In the data rows, zero lies at 4.5, halfway between 4 and 5.
Here are some points, each followed by its number:
tensor([2, 4, 5, 3, 6, 3, 4, 3, 5, 5, 5, 5, 3, 4, 3, 6, 3, 5, 3, 5, 5, 4, 4, 4, 4, 4, 4, 3, 4, 2, 6, 3, 4, 3, 5, 2, 4, 3, 5, 6, 5, 1, 5, 5, 4, 7, 5, 5, 5, 5, 5, 4, 3, 5, 3, 4, 6, 5, 4, 6, 2, 1, 4, 4]) 0
tensor([9, 5, 2, 4, 0, 2, 2, 5, 3, 8, 4, 5, 6, 3, 7, 1, 0, 4, 4, 6, 4, 8, 5, 8, 0, 4, 6, 3, 5, 1, 7, 4, 0, 1, 6, 8, 0, 8, 5, 7, 0, 5, 3, 3, 9, 8, 2, 2, 3, 5, 5, 5, 6, 5, 6, 2, 3, 1, 8, 3, 9, 3, 3, 5]) 1
tensor([0, 4, 5, 4, 7, 2, 3, 5, 2, 4, 4, 5, 4, 6, 4, 7, 7, 6, 5, 0, 7, 4, 2, 3, 4, 6, 7, 3, 3, 6, 2, 4, 3, 4, 6, 6, 6, 5, 4, 6, 3, 4, 2, 5, 6, 6, 5, 6, 4, 5, 4, 5, 3, 4, 5, 6, 4, 4, 4, 4, 0, 7, 5, 4]) 2
tensor([4, 8, 6, 3, 3, 8, 2, 4, 8, 2, 6, 3, 7, 1, 1, 7, 5, 4, 5, 6, 3, 3, 4, 4, 5, 6, 2, 4, 4, 3, 1, 6, 8, 8, 6, 4, 3, 3, 6, 5, 8, 4, 8, 5, 1, 2, 5, 3, 3, 6, 3, 3, 4, 6, 3, 8, 3, 4, 4, 4, 3, 5, 5, 3]) 3
tensor([4, 5, 0, 5, 5, 7, 6, 4, 4, 6, 2, 0, 4, 4, 5, 5, 3, 4, 5, 2, 6, 2, 4, 4, 5, 4, 5, 4, 7, 6, 2, 2, 8, 5, 2, 5, 4, 3, 7, 2, 8, 4, 1, 5, 9, 4, 4, 6, 4, 8, 3, 3, 6, 6, 6, 8, 4, 5, 6, 3, 4, 6, 5, 5]) 4
tensor([8, 8, 1, 5, 8, 8, 7, 6, 8, 5, 4, 4, 1, 4, 3, 0, 3, 5, 5, 4, 3, 6, 7, 6, 4, 6, 3, 5, 5, 4, 6, 5, 8, 1, 4, 8, 2, 4, 6, 1, 5, 4, 5, 5, 1, 5, 1, 4, 8, 6, 7, 3, 4, 5, 3, 5, 4, 3, 2, 6, 3, 7, 8, 5]) 5
tensor([3, 2, 6, 4, 7, 3, 3, 3, 2, 2, 5, 5, 3, 7, 6, 7, 5, 7, 3, 1, 6, 2, 3, 4, 4, 4, 6, 4, 3, 5, 4, 3, 3, 3, 3, 5, 7, 6, 4, 5, 2, 5, 2, 6, 6, 3, 6, 6, 3, 7, 3, 5, 6, 3, 7, 4, 4, 5, 5, 5, 4, 4, 5, 6]) 6
tensor([4, 6, 4, 5, 4, 6, 6, 5, 8, 3, 4, 3, 7, 1, 4, 3, 3, 3, 6, 8, 5, 8, 6, 4, 6, 6, 6, 5, 4, 6, 3, 7, 7, 6, 6, 5, 3, 5, 5, 5, 6, 5, 8, 2, 2, 4, 4, 1, 4, 5, 4, 7, 4, 6, 6, 4, 4, 2, 6, 4, 6, 6, 5, 8]) 7
tensor([2, 4, 3, 5, 4, 1, 4, 4, 1, 4, 5, 7, 6, 7, 8, 5, 3, 3, 4, 7, 3, 4, 6, 6, 3, 5, 4, 5, 3, 4, 3, 6, 5, 6, 5, 6, 3, 5, 5, 1, 6, 5, 4, 1, 2, 7, 7, 7, 4, 4, 4, 5, 4, 5, 5, 6, 6, 5, 3, 5, 6, 6, 6, 4]) 8
tensor([4, 5, 5, 7, 5, 4, 5, 5, 6, 3, 4, 4, 1, 3, 6, 3, 5, 6, 5, 7, 4, 8, 5, 5, 6, 5, 4, 4, 5, 6, 4, 6, 4, 4, 8, 5, 6, 6, 4, 5, 6, 5, 5, 7, 3, 7, 5, 5, 6, 3, 7, 4, 5, 5, 3, 5, 4, 5, 4, 5, 6, 3, 4, 3]) 9
tensor([4, 5, 9, 2, 6, 2, 5, 4, 0, 4, 5, 3, 9, 2, 8, 5, 6, 5, 4, 3, 2, 7, 3, 6, 3, 6, 7, 3, 4, 3, 2, 5, 1, 3, 7, 5, 2, 3, 3, 5, 4, 6, 5, 3, 7, 4, 7, 4, 2, 7, 4, 6, 3, 1, 5, 2, 2, 4, 6, 2, 5, 5, 2, 2]) 10
tensor([5, 5, 6, 6, 4, 5, 5, 4, 6, 2, 6, 5, 3, 4, 4, 4, 7, 5, 5, 5, 5, 4, 4, 6, 4, 5, 4, 4, 8, 6, 4, 7, 5, 5, 5, 5, 5, 5, 4, 6, 5, 4, 6, 4, 3, 5, 5, 3, 5, 7, 5, 4, 3, 5, 4, 5, 4, 2, 4, 5, 4, 4, 2, 4]) 11
tensor([4, 4, 0, 7, 3, 7, 5, 3, 9, 3, 3, 6, 1, 5, 2, 3, 4, 4, 5, 3, 9, 5, 0, 4, 8, 7, 5, 4, 6, 6, 2, 3, 8, 2, 1, 9, 2, 0, 7, 5, 4, 2, 0, 0, 5, 4, 3, 6, 7, 5, 9, 4, 5, 9, 8, 9, 3, 4, 7, 5, 2, 7, 9, 6]) 12
tensor([6, 3, 9, 1, 6, 4, 3, 0, 4, 4, 8, 4, 6, 7, 1, 6, 6, 6, 3, 2, 4, 5, 3, 5, 4, 6, 3, 4, 3, 0, 6, 3, 3, 7, 5, 3, 9, 4, 3, 9, 1, 5, 6, 5, 6, 3, 5, 3, 4, 5, 5, 5, 2, 0, 1, 5, 2, 7, 5, 3, 0, 9, 4, 2]) 13
tensor([4, 4, 8, 5, 4, 3, 5, 4, 4, 3, 6, 4, 5, 3, 3, 4, 4, 6, 5, 6, 5, 5, 4, 5, 5, 5, 4, 4, 5, 3, 2, 6, 4, 4, 6, 3, 4, 3, 4, 5, 4, 5, 5, 4, 4, 5, 5, 4, 4, 5, 2, 3, 3, 3, 4, 5, 5, 5, 2, 5, 4, 4, 6, 4]) 14
tensor([3, 5, 3, 5, 4, 4, 4, 4, 2, 4, 5, 5, 7, 4, 5, 5, 5, 4, 5, 6, 4, 5, 5, 5, 4, 5, 3, 4, 4, 3, 2, 6, 5, 5, 6, 4, 4, 6, 4, 5, 6, 4, 4, 4, 4, 5, 5, 5, 4, 4, 4, 4, 3, 6, 3, 5, 6, 4, 5, 6, 2, 4, 3, 4]) 15
tensor([4, 7, 7, 2, 4, 8, 4, 5, 6, 2, 8, 3, 8, 2, 2, 6, 5, 3, 4, 4, 3, 4, 5, 3, 4, 7, 2, 6, 5, 2, 0, 7, 9, 7, 7, 5, 1, 3, 6, 5, 9, 6, 8, 2, 3, 3, 6, 2, 3, 3, 0, 3, 4, 6, 5, 8, 3, 6, 3, 6, 2, 4, 5, 1]) 16
tensor([9, 6, 0, 6, 1, 4, 3, 9, 4, 8, 0, 5, 5, 4, 9, 4, 3, 2, 6, 4, 5, 3, 6, 4, 3, 3, 5, 4, 5, 7, 6, 5, 5, 3, 0, 5, 3, 6, 7, 2, 4, 4, 2, 5, 6, 4, 2, 5, 7, 2, 4, 4, 7, 9, 9, 2, 5, 3, 4, 3, 9, 7, 5, 5]) 17
tensor([6, 4, 5, 6, 6, 5, 4, 3, 6, 4, 3, 4, 4, 3, 6, 4, 4, 4, 3, 7, 4, 4, 6, 6, 5, 3, 6, 5, 5, 4, 7, 3, 4, 4, 4, 2, 5, 5, 5, 2, 4, 6, 7, 6, 3, 2, 4, 4, 5, 5, 5, 4, 5, 4, 4, 2, 6, 4, 5, 5, 8, 3, 5, 7]) 18
tensor([3, 4, 4, 5, 6, 5, 3, 4, 5, 6, 3, 4, 3, 7, 5, 4, 4, 5, 2, 4, 3, 4, 6, 3, 4, 4, 4, 6, 5, 5, 4, 3, 5, 2, 3, 4, 9, 3, 3, 2, 2, 3, 2, 5, 3, 4, 5, 6, 4, 6, 4, 5, 7, 4, 5, 4, 4, 7, 3, 5, 5, 5, 6, 4]) 19
tensor([8, 9, 5, 8, 4, 5, 5, 5, 7, 4, 3, 3, 7, 7, 4, 4, 6, 6, 4, 6, 4, 5, 6, 4, 3, 2, 3, 0, 3, 3, 7, 5, 2, 4, 9, 4, 5, 4, 3, 3, 3, 5, 6, 5, 4, 8, 0, 5, 8, 0, 5, 1, 3, 4, 1, 4, 7, 6, 2, 3, 4, 1, 5, 4]) 20
tensor([4, 4, 2, 5, 3, 8, 5, 3, 8, 5, 3, 4, 3, 4, 3, 4, 2, 3, 5, 2, 6, 2, 3, 4, 6, 6, 4, 4, 7, 6, 1, 6, 9, 4, 1, 5, 4, 3, 7, 5, 6, 3, 3, 3, 6, 3, 4, 5, 4, 5, 4, 3, 6, 8, 7, 8, 4, 7, 6, 5, 3, 5, 9, 6]) 21
tensor([6, 5, 5, 6, 8, 4, 1, 5, 3, 7, 2, 6, 5, 9, 5, 4, 5, 4, 3, 3, 2, 3, 4, 7, 3, 3, 6, 4, 3, 3, 8, 5, 4, 2, 3, 3, 4, 4, 5, 3, 3, 6, 3, 6, 5, 5, 4, 6, 6, 6, 5, 6, 9, 3, 4, 2, 5, 6, 4, 5, 7, 5, 6, 3]) 22
tensor([3, 4, 7, 2, 6, 5, 4, 2, 4, 3, 6, 3, 5, 3, 6, 5, 6, 3, 4, 3, 3, 4, 5, 5, 5, 5, 4, 5, 5, 3, 5, 5, 3, 3, 4, 3, 4, 4, 4, 5, 4, 6, 6, 5, 4, 2, 7, 5, 3, 7, 2, 5, 5, 4, 4, 2, 1, 6, 5, 6, 5, 5, 4, 3]) 23
tensor([6, 6, 2, 9, 4, 4, 8, 5, 5, 3, 3, 6, 4, 5, 3, 5, 3, 7, 4, 8, 8, 6, 2, 6, 7, 2, 6, 2, 5, 4, 8, 4, 1, 3, 4, 5, 5, 5, 1, 6, 3, 6, 0, 2, 7, 7, 4, 5, 7, 4, 6, 5, 4, 7, 4, 4, 7, 3, 6, 3, 5, 2, 7, 7]) 24
tensor([6, 3, 4, 4, 4, 7, 5, 2, 8, 5, 4, 3, 4, 4, 3, 4, 5, 4, 4, 4, 2, 4, 4, 5, 7, 4, 5, 5, 5, 4, 4, 3, 5, 5, 3, 4, 7, 4, 5, 5, 4, 4, 4, 5, 5, 2, 6, 5, 3, 7, 4, 6, 4, 4, 3, 3, 3, 4, 6, 3, 5, 5, 3, 6]) 25
tensor([5, 6, 9, 2, 4, 5, 3, 6, 1, 6, 2, 0, 8, 1, 6, 6, 7, 6, 7, 2, 3, 4, 4, 4, 3, 5, 3, 4, 4, 6, 1, 7, 3, 4, 7, 6, 5, 3, 4, 5, 6, 5, 5, 6, 3, 4, 7, 1, 4, 5, 2, 6, 4, 1, 4, 4, 4, 6, 4, 1, 5, 5, 2, 0]) 26
tensor([4, 6, 4, 4, 9, 3, 9, 2, 2, 8, 4, 5, 6, 9, 4, 0, 8, 5, 5, 5, 3, 4, 5, 5, 3, 6, 5, 3, 5, 5, 4, 3, 4, 5, 6, 4, 8, 5, 4, 8, 5, 7, 6, 8, 2, 6, 5, 5, 7, 4, 6, 7, 1, 0, 0, 4, 5, 5, 8, 3, 2, 2, 4, 5]) 27
tensor([7, 5, 5, 4, 7, 2, 7, 4, 1, 4, 5, 5, 7, 8, 4, 3, 6, 4, 5, 3, 3, 4, 8, 7, 2, 7, 4, 2, 4, 4, 4, 3, 5, 4, 7, 5, 5, 3, 4, 4, 4, 2, 5, 6, 2, 8, 5, 6, 5, 5, 2, 5, 0, 3, 2, 4, 5, 5, 5, 4, 4, 4, 5, 3]) 28
tensor([1, 4, 4, 6, 9, 3, 6, 4, 5, 4, 5, 5, 3, 4, 4, 5, 2, 6, 4, 7, 4, 4, 6, 5, 5, 5, 3, 3, 4, 1, 6, 2, 4, 5, 5, 2, 3, 5, 5, 5, 6, 5, 7, 5, 3, 6, 3, 9, 3, 4, 6, 4, 4, 6, 4, 6, 8, 6, 2, 8, 4, 1, 3, 4]) 29
tensor([4, 6, 5, 6, 3, 3, 4, 6, 5, 3, 5, 2, 3, 3, 5, 4, 5, 5, 5, 5, 5, 5, 4, 5, 5, 4, 3, 3, 5, 5, 4, 6, 3, 5, 6, 5, 3, 4, 2, 6, 6, 4, 4, 6, 5, 6, 5, 4, 4, 4, 5, 4, 4, 7, 5, 5, 5, 5, 5, 5, 5, 3, 5, 5]) 30
tensor([5, 5, 6, 5, 8, 3, 6, 4, 2, 5, 3, 5, 4, 4, 8, 4, 6, 4, 4, 4, 4, 7, 4, 5, 1, 4, 5, 3, 6, 4, 7, 4, 3, 4, 5, 4, 5, 4, 5, 4, 2, 4, 2, 6, 5, 4, 4, 6, 5, 5, 5, 4, 7, 4, 4, 4, 6, 3, 5, 5, 5, 4, 4, 3]) 31
tensor([4, 4, 3, 4, 4, 0, 5, 4, 5, 3, 2, 6, 4, 4, 4, 4, 0, 4, 4, 5, 4, 3, 5, 5, 5, 6, 5, 5, 4, 6, 3, 4, 4, 4, 3, 4, 5, 4, 7, 3, 5, 6, 3, 4, 6, 3, 4, 4, 4, 6, 5, 5, 6, 6, 5, 5, 4, 5, 4, 6, 4, 8, 3, 5]) 32
New points follow, each followed by the numbers of its five nearest points above by angle, seen from the average point of the numbered points, nearest first.
tensor([6, 6, 1, 8, 4, 5, 5, 5, 7, 6, 3, 4, 2, 3, 5, 5, 5, 5, 5, 3, 4, 1, 4, 5, 6, 2, 2, 5, 5, 6, 6, 4, 4, 3, 3, 6, 5, 5, 7, 2, 5, 3, 4, 7, 5, 5, 2, 5, 5, 6, 5, 3, 7, 4, 4, 3, 5, 4, 5, 6, 6, 6, 3, 6]) 17 4 5 18 25
tensor([4, 5, 5, 6, 5, 5, 5, 5, 6, 4, 6, 3, 4, 5, 4, 4, 3, 5, 4, 4, 4, 4, 5, 4, 5, 5, 5, 5, 5, 5, 4, 2, 5, 4, 5, 4, 4, 4, 6, 5, 5, 6, 5, 5, 4, 5, 4, 5, 4, 3, 4, 3, 6, 4, 5, 5, 5, 5, 4, 5, 5, 3, 4, 5]) 29 18 9 16 21
tensor([0, 3, 3, 6, 6, 5, 7, 4, 6, 6, 5, 6, 5, 4, 5, 4, 3, 7, 4, 3, 5, 5, 5, 4, 7, 5, 5, 5, 5, 6, 5, 3, 5, 4, 5, 6, 5, 4, 6, 3, 3, 4, 3, 6, 5, 3, 2, 7, 5, 6, 5, 3, 5, 6, 4, 5, 6, 5, 6, 6, 4, 3, 6, 6]) 12 29 21 4 19
tensor([2, 3, 6, 5, 4, 4, 5, 4, 6, 1, 5, 4, 5, 2, 5, 5, 7, 6, 5, 6, 6, 6, 4, 5, 6, 5, 4, 5, 5, 5, 4, 5, 5, 5, 6, 2, 4, 4, 3, 6, 5, 4, 7, 5, 5, 5, 6, 4, 5, 4, 5, 5, 5, 4, 5, 5, 5, 4, 6, 6, 5, 4, 3, 5]) 11 30 9 7 14
tensor([5, 2, 4, 5, 3, 0, 8, 8, 0, 7, 4, 9, 2, 8, 6, 5, 5, 4, 7, 1, 4, 0, 4, 4, 6, 5, 4, 6, 7, 9, 4, 6, 8, 3, 4, 6, 6, 5, 6, 6, 5, 1, 1, 2, 9, 5, 6, 2, 4, 6, 2, 8, 8, 5, 9, 6, 4, 2, 5, 5, 8, 8, 8, 6]) 17 32 6 21 4
tensor([2, 5, 3, 5, 4, 4, 5, 3, 4, 3, 4, 6, 5, 3, 5, 5, 4, 4, 4, 5, 3, 5, 3, 5, 5, 4, 6, 5, 4, 4, 6, 5, 4, 4, 4, 2, 5, 6, 4, 4, 3, 3, 5, 3, 3, 3, 5, 5, 3, 3, 4, 5, 6, 5, 5, 5, 4, 2, 5, 6, 5, 5, 4, 5]) 18 7 32 8 15
tensor([3, 5, 5, 4, 3, 4, 5, 5, 4, 4, 5, 3, 5, 3, 4, 5, 5, 5, 5, 5, 6, 5, 4, 4, 5, 5, 7, 5, 5, 5, 3, 4, 5, 4, 4, 5, 3, 5, 4, 5, 3, 6, 6, 3, 5, 5, 5, 5, 5, 5, 5, 4, 5, 6, 4, 4, 4, 4, 6, 5, 7, 5, 5, 4]) 7 1 10 30 12
tensor([4, 4, 4, 5, 2, 5, 4, 5, 6, 4, 4, 5, 5, 3, 4, 4, 4, 2, 6, 4, 3, 4, 5, 4, 5, 3, 4, 3, 4, 7, 3, 5, 7, 6, 5, 4, 6, 4, 6, 4, 7, 5, 5, 5, 6, 6, 4, 5, 5, 4, 6, 5, 5, 6, 6, 6, 5, 4, 5, 4, 4, 5, 4, 6]) 21 7 4 17 3
tensor([4, 0, 8, 5, 4, 4, 5, 3, 6, 5, 5, 5, 4, 5, 3, 6, 5, 7, 3, 5, 5, 4, 3, 3, 6, 4, 5, 2, 4, 3, 6, 3, 4, 4, 4, 2, 5, 4, 4, 7, 4, 5, 4, 5, 5, 2, 4, 5, 5, 6, 3, 5, 5, 5, 2, 6, 4, 7, 6, 4, 5, 3, 5, 5]) 13 6 25 0 14
tensor([3, 6, 3, 6, 2, 5, 5, 6, 7, 2, 6, 4, 6, 2, 3, 4, 4, 2, 6, 8, 3, 8, 7, 5, 4, 5, 4, 6, 6, 5, 2, 6, 7, 7, 4, 6, 2, 5, 5, 5, 7, 6, 8, 1, 2, 4, 5, 1, 4, 3, 6, 6, 4, 6, 5, 5, 4, 1, 5, 4, 6, 6, 4, 5]) 7 3 16 11 15
tensor([4, 6, 6, 4, 3, 2, 5, 6, 0, 3, 9, 4, 7, 4, 5, 4, 5, 4, 5, 5, 3, 5, 4, 3, 3, 5, 2, 4, 4, 3, 4, 6, 4, 6, 6, 6, 4, 3, 1, 7, 8, 5, 8, 3, 4, 5, 6, 4, 5, 3, 4, 4, 4, 5, 3, 5, 5, 5, 4, 4, 5, 6, 6, 2]) 16 15 14 26 30
tensor([5, 3, 6, 6, 2, 0, 6, 9, 3, 9, 3, 9, 2, 7, 6, 2, 9, 6, 7, 4, 7, 0, 5, 6, 9, 4, 5, 8, 9, 9, 6, 6, 7, 1, 4, 7, 5, 6, 5, 4, 6, 0, 0, 2, 9, 2, 4, 1, 1, 4, 7, 7, 6, 0, 9, 6, 5, 2, 7, 4, 9, 9, 6, 9]) 17 12 32 6 4
tensor([3, 5, 5, 4, 5, 2, 4, 7, 3, 5, 5, 5, 7, 4, 6, 5, 5, 4, 4, 7, 5, 5, 5, 6, 5, 5, 7, 5, 4, 4, 3, 5, 6, 5, 5, 6, 3, 6, 4, 3, 5, 5, 3, 3, 4, 7, 7, 4, 6, 3, 5, 5, 4, 5, 4, 5, 6, 5, 4, 6, 4, 4, 5, 4]) 8 15 7 10 9
tensor([4, 2, 5, 7, 2, 4, 3, 5, 8, 5, 4, 7, 1, 3, 3, 6, 3, 8, 4, 6, 6, 5, 7, 5, 7, 1, 6, 5, 5, 4, 8, 3, 4, 6, 5, 4, 6, 6, 5, 6, 2, 2, 4, 5, 8, 3, 3, 6, 3, 3, 8, 4, 5, 4, 7, 5, 5, 2, 3, 8, 4, 2, 0, 6]) 29 24 0 18 9
tensor([5, 5, 5, 4, 4, 4, 4, 5, 4, 3, 5, 5, 6, 8, 3, 5, 5, 5, 4, 3, 3, 5, 3, 4, 3, 4, 3, 4, 4, 4, 5, 5, 3, 6, 4, 5, 4, 6, 4, 7, 6, 7, 5, 3, 4, 5, 5, 4, 4, 3, 4, 6, 4, 2, 3, 6, 3, 3, 5, 4, 4, 4, 2, 1]) 13 26 27 10 16
tensor([6, 7, 5, 5, 6, 5, 4, 9, 4, 6, 2, 5, 4, 4, 4, 5, 9, 6, 4, 6, 4, 4, 5, 5, 5, 3, 5, 2, 5, 4, 7, 4, 1, 1, 4, 3, 4, 4, 4, 4, 2, 6, 3, 6, 5, 4, 4, 6, 5, 5, 7, 5, 5, 3, 4, 2, 4, 5, 4, 5, 7, 4, 3, 4]) 22 31 18 20 24
tensor([5, 5, 5, 4, 4, 7, 5, 1, 7, 3, 3, 3, 6, 5, 2, 4, 5, 4, 4, 4, 5, 5, 3, 3, 5, 4, 5, 8, 4, 6, 5, 6, 4, 4, 4, 6, 5, 4, 6, 5, 4, 4, 6, 5, 7, 3, 5, 4, 4, 5, 5, 5, 4, 4, 4, 5, 3, 3, 6, 4, 4, 4, 4, 5]) 25 7 21 12 13
tensor([6, 5, 5, 3, 6, 4, 4, 4, 4, 4, 6, 4, 5, 4, 6, 4, 5, 4, 4, 5, 3, 5, 2, 5, 4, 4, 5, 4, 4, 2, 6, 4, 4, 4, 4, 4, 5, 1, 6, 5, 4, 5, 4, 4, 4, 4, 3, 3, 4, 5, 4, 5, 5, 4, 3, 4, 4, 4, 5, 4, 4, 5, 2, 4]) 13 10 31 23 25
tensor([3, 4, 5, 4, 4, 5, 5, 4, 7, 5, 7, 4, 4, 3, 4, 5, 4, 4, 5, 5, 7, 5, 5, 4, 4, 4, 4, 5, 5, 6, 1, 5, 1, 5, 4, 3, 5, 6, 5, 4, 4, 4, 5, 3, 5, 4, 3, 5, 3, 4, 5, 4, 4, 4, 4, 4, 4, 4, 6, 4, 3, 4, 4, 6]) 7 25 11 14 21
tensor([8, 5, 1, 6, 7, 7, 7, 5, 9, 7, 2, 4, 2, 5, 2, 0, 4, 6, 5, 6, 5, 7, 6, 4, 5, 5, 3, 5, 7, 6, 4, 4, 6, 3, 5, 7, 3, 4, 9, 2, 2, 3, 5, 7, 0, 4, 2, 5, 5, 5, 7, 2, 2, 6, 3, 4, 5, 3, 4, 6, 4, 9, 7, 5]) 5 12 21 7 17
tensor([4, 3, 4, 5, 7, 0, 4, 9, 0, 4, 4, 7, 4, 7, 6, 7, 6, 5, 6, 1, 4, 3, 3, 4, 4, 6, 4, 4, 4, 5, 3, 6, 6, 2, 4, 8, 4, 5, 3, 6, 5, 4, 2, 4, 4, 8, 6, 7, 3, 5, 2, 4, 4, 3, 7, 6, 6, 3, 2, 8, 4, 6, 5, 2]) 2 8 6 28 15
tensor([4, 5, 5, 5, 6, 3, 2, 5, 4, 3, 4, 5, 6, 3, 7, 5, 6, 4, 4, 8, 5, 6, 5, 5, 3, 8, 5, 3, 4, 3, 3, 6, 3, 4, 5, 5, 3, 6, 4, 4, 5, 6, 5, 4, 2, 6, 7, 4, 4, 3, 4, 6, 4, 4, 5, 3, 4, 4, 4, 5, 5, 4, 4, 3]) 8 10 15 9 26
tensor([4, 6, 5, 6, 5, 5, 3, 0, 5, 3, 4, 4, 3, 4, 4, 5, 5, 4, 4, 5, 8, 5, 3, 4, 6, 5, 5, 9, 5, 4, 4, 4, 3, 6, 4, 4, 4, 5, 5, 5, 3, 4, 6, 4, 5, 5, 4, 5, 4, 5, 4, 5, 5, 5, 4, 5, 4, 3, 6, 6, 4, 3, 6, 5]) 12 18 6 11 25
tensor([3, 4, 3, 4, 4, 5, 5, 6, 7, 4, 5, 4, 1, 4, 2, 5, 3, 4, 5, 4, 6, 4, 5, 4, 5, 4, 5, 4, 5, 5, 3, 5, 7, 5, 5, 5, 4, 4, 6, 5, 5, 4, 5, 3, 6, 4, 4, 5, 4, 3, 4, 2, 5, 6, 5, 5, 5, 4, 5, 3, 5, 5, 4, 5]) 21 12 4 7 3
tensor([5, 5, 7, 2, 4, 3, 4, 6, 0, 6, 6, 5, 6, 6, 7, 6, 6, 4, 3, 4, 3, 4, 4, 3, 2, 5, 3, 4, 2, 1, 6, 5, 3, 5, 4, 4, 5, 5, 2, 8, 1, 5, 4, 4, 5, 5, 6, 4, 6, 4, 3, 5, 4, 2, 3, 5, 3, 5, 5, 3, 4, 4, 5, 4]) 13 10 26 6 23
tensor([9, 9, 5, 8, 0, 4, 4, 5, 6, 8, 3, 6, 6, 5, 8, 2, 0, 7, 4, 5, 5, 5, 6, 4, 5, 3, 4, 4, 6, 4, 6, 7, 3, 3, 7, 9, 0, 7, 3, 3, 0, 4, 3, 2, 8, 3, 0, 0, 5, 1, 5, 3, 4, 5, 6, 4, 8, 3, 6, 2, 9, 5, 5, 9]) 1 17 24 20 7
tensor([2, 4, 5, 7, 4, 3, 3, 5, 2, 4, 4, 3, 6, 7, 5, 6, 4, 3, 4, 5, 2, 3, 5, 6, 5, 6, 4, 4, 5, 4, 5, 5, 5, 3, 4, 4, 3, 3, 4, 3, 5, 4, 5, 4, 4, 8, 5, 6, 6, 5, 4, 5, 4, 3, 5, 3, 5, 5, 4, 5, 5, 5, 4, 4]) 8 22 28 15 19
tensor([5, 4, 4, 6, 4, 4, 5, 4, 3, 5, 3, 6, 4, 5, 5, 5, 5, 4, 4, 5, 5, 5, 2, 5, 5, 3, 5, 3, 4, 4, 7, 4, 1, 3, 4, 5, 5, 3, 3, 7, 3, 6, 2, 2, 6, 6, 3, 6, 7, 4, 3, 5, 5, 6, 5, 4, 4, 5, 6, 5, 5, 4, 6, 5]) 24 1 22 31 17
tensor([7, 5, 5, 3, 4, 4, 3, 7, 0, 5, 6, 5, 7, 5, 5, 5, 5, 3, 4, 4, 5, 4, 3, 3, 5, 5, 4, 4, 4, 2, 5, 5, 3, 5, 5, 5, 5, 5, 4, 7, 7, 4, 4, 2, 7, 5, 5, 4, 5, 2, 2, 6, 4, 3, 4, 4, 4, 4, 5, 4, 5, 3, 5, 4]) 10 26 15 1 13
tensor([5, 4, 4, 5, 4, 4, 4, 3, 5, 5, 7, 4, 4, 3, 5, 5, 5, 4, 5, 4, 5, 4, 3, 5, 5, 5, 6, 5, 5, 5, 4, 5, 6, 5, 5, 4, 4, 5, 3, 6, 5, 4, 4, 4, 4, 6, 7, 5, 4, 5, 3, 4, 4, 5, 4, 4, 3, 4, 5, 4, 4, 4, 6, 5]) 11 30 25 23 21
tensor([2, 4, 3, 4, 3, 5, 6, 6, 4, 4, 4, 2, 5, 4, 4, 7, 2, 5, 5, 4, 6, 3, 5, 4, 5, 5, 5, 4, 5, 7, 0, 6, 6, 5, 3, 5, 3, 6, 6, 5, 5, 5, 4, 3, 4, 6, 4, 4, 5, 4, 4, 4, 6, 7, 6, 7, 8, 5, 7, 4, 2, 4, 6, 4]) 21 4 12 15 16
tensor([6, 3, 4, 2, 5, 5, 4, 5, 3, 7, 5, 5, 8, 5, 5, 5, 5, 4, 3, 4, 5, 4, 4, 4, 4, 5, 5, 5, 4, 3, 8, 4, 3, 5, 3, 5, 5, 6, 3, 6, 6, 5, 4, 4, 6, 4, 5, 2, 4, 5, 4, 5, 4, 3, 4, 4, 3, 4, 5, 4, 5, 5, 5, 3]) 13 1 10 23 22
tensor([3, 4, 5, 4, 3, 5, 5, 5, 7, 3, 4, 4, 4, 3, 3, 4, 5, 2, 5, 5, 6, 4, 3, 4, 6, 5, 5, 5, 5, 6, 3, 4, 5, 7, 4, 4, 4, 4, 5, 6, 7, 6, 4, 6, 6, 5, 5, 4, 3, 4, 4, 4, 4, 5, 4, 6, 4, 3, 3, 5, 5, 4, 5, 5]) 3 21 30 7 16
tensor([3, 3, 3, 5, 5, 3, 4, 5, 3, 5, 5, 5, 6, 4, 4, 5, 5, 4, 3, 5, 3, 5, 5, 7, 4, 5, 4, 5, 5, 4, 5, 4, 5, 4, 4, 5, 4, 5, 5, 4, 5, 5, 5, 5, 5, 1, 6, 5, 6, 5, 4, 6, 5, 5, 4, 5, 6, 4, 4, 4, 5, 5, 3, 7]) 18 8 32 15 25
tensor([5, 5, 7, 4, 2, 4, 5, 4, 6, 5, 5, 4, 4, 4, 4, 5, 4, 7, 3, 5, 6, 5, 4, 4, 0, 5, 4, 3, 3, 4, 5, 4, 3, 6, 6, 5, 5, 5, 3, 7, 6, 5, 5, 7, 6, 3, 7, 5, 5, 4, 5, 4, 3, 8, 3, 6, 5, 6, 6, 3, 4, 3, 4, 3]) 30 13 0 9 20
tensor([3, 6, 5, 4, 5, 4, 5, 5, 4, 3, 4, 5, 6, 5, 4, 5, 5, 4, 5, 4, 4, 4, 5, 4, 5, 5, 5, 4, 4, 4, 5, 5, 4, 4, 5, 5, 3, 4, 5, 4, 4, 4, 5, 4, 5, 4, 4, 6, 5, 4, 4, 5, 6, 7, 4, 5, 4, 5, 3, 5, 4, 5, 7, 5]) 8 16 2 21 12
tensor([9, 5, 8, 3, 3, 6, 1, 9, 2, 9, 0, 4, 4, 4, 2, 4, 2, 5, 7, 5, 5, 4, 9, 3, 2, 1, 2, 3, 4, 2, 8, 4, 2, 2, 2, 5, 7, 8, 6, 3, 0, 5, 2, 7, 9, 6, 3, 5, 0, 3, 6, 4, 4, 3, 6, 3, 6, 3, 0, 5, 4, 1, 0, 3]) 1 17 22 20 31
